gukon: [161 118 125 132 138 109 137 130 146 119 133 105 131 126 134 124 136 159
 121]
fer: [ 81  94  94  86  90  82  93  85  84 110  86  86  91  96  80 107  81  97
  84]
dinal: [ 86  86  82  93  85  94  97  81  97 110  80 107  81  90  84  91  94  86
  84]
Koned: [103  83  91 133 115  87 144  86 147 159  91 143  96 123  81  82 139  98
  85]
order: [ 86  90  81  81  84  91  94  84  80  82  97  93  86 110  97  94 107  85
  86] | dinal
order: [105 109 118 119 121 124 125 126 130 131 132 133 134 136 137 138 146 159
 161] | gukon
order: [ 80  81  81  82  84  84  85  86  86  86  90  91  93  94  94  97  97 107
 110] | dinal

veg: [136 134 138 133 136 138]
sitok: [113 121 100 114 106 106]
felo: [113 121 100 114 106 129]
dis: [100 106 104  96  96 103]
dal: [100 114 106 121 105 113]
zeni: [88 95 99 84 85 94]
fipa: [109 112 112 110 108 109]
order: [108 109 109 112 112 110] | fipa
order: [100 114 106 106 113 121] | sitok
order: [99 84 85 94 88 95] | zeni
order: [106 106 114 100 121 113] | sitok

gevup: [ 81  86 123  84  80  87  88]
Golez: [132 136 138 134 125 134 139]
Gafu: [132 126 139 134 136 134 138]
Fenot: [ 95 103 119  89  87 100  95]
order: [139 132 136 138 134 125 134] | Golez
order: [138 134 136 134 139 126 132] | Gafu
order: [134 138 132 126 139 134 136] | Gafu
order: [ 80  81  84  86  87  88 123] | gevup
order: [139 136 138 134 134 125 132] | Golez
order: [136 132 139 134 134 125 138] | Golez

naf: [116 100 101 127 134 140 108]
luma: [116 115 132 117 128 130 126]
pufu: [119 122 134 132 124  87 147]
kub: [131 129 142 130 129 117 138]
Fem: [135 170 165 131 131 157 150]
fona: [111 103 124  97 113 126 120]
zit: [130 115 117 126 129 132 116]
Tater: [119 103  97 126 124 111 113]
guvaf: [110 113 119 124 103 126  97]
futes: [ 97 119 102 113 124 111 126]
gibi: [136 122 117 124 132 157 108]
order: [138 117 129 130 142 129 131] | kub
order: [113 111 124 126  97 103 119] | Tater
order: [ 97 103 111 113 119 124 126] | Tater
order: [ 97 126 124 111 113 119 103] | Tater
order: [103 113 111 126 119  97 124] | Tater
order: [108 157 132 124 117 122 136] | gibi
order: [130 117 129 115 126 132 116] | zit

zes: [124 115 120 118 111 130 128 123 130 120 121 124 143 130 138 151 144 116
 122]
devi: [116 126 122 129 105 132 128 124 128 117 116 129 144 135 137 144 141 116
 116]
zasi: [132 122 118 123 129 117 139 139 118 115 140 130 126 113 120 127 138 120
 119]
lolu: [122 119 113 122 109 124 135 118 131 126 121 123 140 126 130 146 134 115
 128]
Refo: [128 144 118 115 130 124 124 123 121 129 111 143 151 130 122 116 120 138
 120]
vokan: [128 133 103 128 122 124 143 117 121 113 129 127 126 127 135 122 122 110
 145]
Zet: [124 110 128 133 145 128 122 135 126 122 143 129 113 103 127 121 127 117
 121]
Riti: [115 118 123 129 122 118 139 113 132 139 126 120 137 130 117 127 120 119
 140]
order: [111 115 116 118 120 120 121 122 123 124 124 128 129 130 130 138 143 144
 151] | Refo
order: [118 115 138 120 117 119 127 126 130 120 132 113 139 139 129 123 118 140
 122] | zasi
order: [103 110 113 117 121 121 122 122 124 126 127 127 128 128 129 133 135 143
 145] | Zet
order: [130 138 151 144 116 122 124 115 120 118 111 130 128 123 130 120 121 124
 143] | zes
order: [116 116 141 144 137 135 144 129 116 117 128 124 128 132 105 129 122 126
 116] | devi
order: [122 130 124 123 143 118 115 121 124 138 144 130 151 130 116 120 111 120
 128] | zes
order: [137 130 117 127 120 119 140 115 118 123 129 122 118 139 113 132 139 126
 120] | Riti

budo: [146 135 133 135 131 124 130 125 134 135 144 128]
belov: [129 128 129 135 129 111 142 140 149 115 120 112]
rafeg: [130 134 144 146 125 132 124 135 135 135 133 128]
sezut: [118 134  98 111 156 120 161 117 137 109 128 125]
Kana: [120 156 161 125 117  97 134 128 109 118 137 111]
ruri: [136 132 156 153 113 133 113 142 134 141 132 128]
order: [133 128 130 134 144 146 125 132 124 135 135 135] | rafeg
order: [111 137 118 109 128 134  97 117 125 161 156 120] | Kana
order: [124 125 128 130 132 133 134 135 135 135 144 146] | rafeg
order: [137 125 118 156 128 134 161 109 111 120  98 117] | sezut
order: [135 133 128 130 134 144 146 125 132 124 135 135] | rafeg
order: [128 136 132 156 153 113 133 113 142 134 141 132] | ruri
order: [128 132 141 134 142 113 133 113 153 156 132 136] | ruri

kovi: [124 114 126 128 108 143 120 118 131 150 132 179 127 134 118 112 121]
kiv: [121 118 127 128 117 138 130 129 131 138 132 165 125 132 123 118 125]
nilo: [125 133 119 168 128 133 128 122 128 141 139 121 131 126 127 117 116]
vufas: [121 118 127 128 116 139 128 128 131 141 133 168 126 133 122 117 125]
taduz: [122 116 127 128 110 142 124 123 131 147 133 175 128 135 120 114 123]
zot: [131 107 128 114 150 120 134 132 126 121 118 127 124 118 112 143 179]
order: [150 120 134 132 126 121 118 127 124 118 112 143 179 131 107 128 114] | zot
order: [116 117 118 121 122 125 126 127 128 128 128 131 133 133 139 141 168] | vufas
order: [134 112 118 131 118 127 120 108 150 132 179 143 124 114 128 126 121] | kovi
order: [132 123 118 125 121 118 127 128 117 138 130 129 131 138 132 165 125] | kiv
order: [143 179 131 107 128 114 150 120 134 132 126 121 118 127 124 118 112] | zot

mam: [117 173 124  95 101 111 149 121  82 159 121 119 142  96 156]
bodi: [117 173 124  95 101 111 149 121  82 159 121 119 101 110 143]
Ruz: [126 129 105 101 122 122 119 112 155 108 101 126 155 127 151]
Siso: [126 127 105 113 101 122 151 126 155 155 102 119 108 129 122]
Zokem: [119 126 122 127 155 101 108 122 151 155 129 114 126 102 105]
voz: [119 122 112 122 155 151 105 108 129 127 101 126 126 155 102]
order: [122 129 108 119 102 155 155 126 151 122 101 113 105 127 126] | Siso
order: [101 102 105 108 112 119 122 122 126 126 127 129 151 155 155] | voz
order: [112 126 151 126 127 122 119 155 105 102 155 129 101 108 122] | voz
order: [122 126 127 105 113 101 122 151 126 155 155 102 119 108 129] | Siso
order: [101 102 105 108 114 119 122 122 126 126 127 129 151 155 155] | Zokem
order: [117 111  82 101 143 173 119 110 124 149  95 121 121 101 159] | bodi

